Each path below is one point turned by a fixed rotation once a step. After each direction that follows a path, write how fast that rotation turns it, in degrees a step (0 if it stays still).
Each turn is a multiple of 5 degrees from 10 to 175, or 0.
Each row of a path follows its step; steps can be skipped.
Path 1:
step 0: [  0 -15  39  50  11   3   1  17  34  15  15 -47 -27 -21 -27 -64 -26  12
   3 -19 -12 -16 -15  -8  17  34 -12  -9 -29 -31  -1   7   2 -13   2  16
  48 -13 -10  32 -20  10   1  14 -11 -23]
step 3: [ 20  22  -4  -7 -23 -10 -18   9   7  29  22 -22 -46 -57  -9 -18 -20  -4
 -10  11   7 -30  -9  39   9 -30   7 -37  16 -27 -34   9  21  -1  13  -7
  -4 -45 -27 -12 -14 -46  -6  33 -36  12]
step 5: [  1  13  21 -22 -22   0  -5  29  46 -61  -7 -45  -4  -5 -16  -9 -22  -6
 -12 -22  -2 -10  34 -24   8  21  36  19   4 -34 -55  -1   4  10  26  24
   1  -3  33   0  16 -19   8  47   7  -2]
step 6: [ -1  46 -23  23  -3   2 -16 -23   5  41  52 -30 -28   9  -6  45  14 -10
   0 -12 -17  11 -43   5 -25  43  19  13  -5  -7 -20  24 -10  11  -3  13
  21 -22   2  42 -28 -11  10  48 -20   5]
step 7: [  4   8   7 -11  -4 -12  40  34  26  33   6 -34  -2 -47  16   8 -15  16
   1  31  22  -6  23  22  27 -34 -45  -1   1   5 -34  26 -36  16  16  37
   6 -16   2   6  -9 -52  18   5 -20  30]
step 8: [ 28 -13   3 -41 -47  -4   0  30  22  12  18 -18 -38 -37   9 -36  -2  27
  12 -10   2  18 -24 -20   0  26  29  46  22  -9   3  38  15 -33  19   8
  15  11 -39   9 -14   3   4  18  -9 -48]
step 9: [  8   5  51  -2  11  -3  14  22  32 -18  22  -4 -32 -25  33  21  12  -5
 -19  -9   0  21   2 -23  10  25  22 -13  -4  10 -45 -42  -5 -14  -1 -26
  10 -15  42  -8  -7 -21  14  74 -12  30]
step 10: [ 15  29 -21   5   0 -13   9 -10   2  10  -4 -48 -10  29 -12  14 -22  16
 -12  15 -13   8  26 -10  -4 -13   9  25 -38   2 -21  21  -9  24 -18  28
  45  12 -53  37 -13  -3  30  68 -13 -10]
step 11: [-10   8   1  29 -13   1  20  29  42  62  10 -35 -31 -26   8 -22 -21  15
  28 -15   7  19 -18   6  -3 -23   5   4  29  -2 -27   9 -37  44  21  21
 -23  -2  35 -29 -19 -29  -9  27   3 -34]
step 12: [  8 -14  45 -20  12  11   1  36   0   2  58  10 -39 -27  19  -9  39   8
   1  10   7   8 -16 -14   6  22  10  17 -30  -5 -23  36 -16 -18 -19  43
  42   2 -36  10  31 -39  -5   7   7 -22]
[  5   0  -9   4   4  -2 -14  -3  -4  12  17  -3   8  -2  11   3  -1  -6
  -2  -9   1   4   2 -17   5  -4  -2   6   8  -5   6  -2  -4   1   5 -10
 -14   2  -4  -1  -5   5   9   2   1  -5]	155
[ -3   9  -5 -14  11 -12  -2 -15  -7  -6  -6  -6   4   0  -6   4   3 -11
   2  -9  -1   6  -9   1   6  -2 -10   6  -6   3  -6  -6  -1  -3  -2   8
   1   3   7  -7  -4   3  -5  12  -7  -4]	90
[  3  -5   1   0   1  -9  -4  -7   1  -9  -3   6   9   1   2   1   2   9
   7   5  -1  -5  17 -16  12  -3  -1   7  -8   8   3   7  -6   4  -2  12
   4   5  -4   2  -4 -11   4  -3  -2  13]	135
[-14  -4   9   2   3  -8  -9   1  -2  -2  10  -4  -6 -15  -4  -7   0   2
  -2   0   2   6   4   6   1   2  -2  12   3   6  -1  -6  13  -2   9  -5
  13  12  -4  -9   3   5   3 -10   0   8]	85
[  8   1  -4  13   6  -3   0  -8   7   3   7  -2   0   6  -3  -3 -11   7
  -4   1   8  -4   5  18   4  -8 -11  -5   2  12  10   3   3   4   2   0
   1  -1  -1   3  -3  -1   3   4 -20  -6]	100
[ -2   1   9   3   0   4  -9   3  -6  -7 -10  -5 -11   9  -2  19   1  -3
  -8   1   8  -7   4  -1  -3   6   5   9  -1   0   3   2   7  11  -6  -5
  -7  11   9   5  -4   4  13   6  -6   4]	90
[  0   5   8  -6   6   5   9   3  -2   7  -5   0   0   5  14  -4   1   7
   0  -1   3  12   9   0 -12   5  -2   9  -6  13   4   2  -6   4  -1  -9
   9  -3  -2 -16 -11  -4   4   8   4 -10]	25
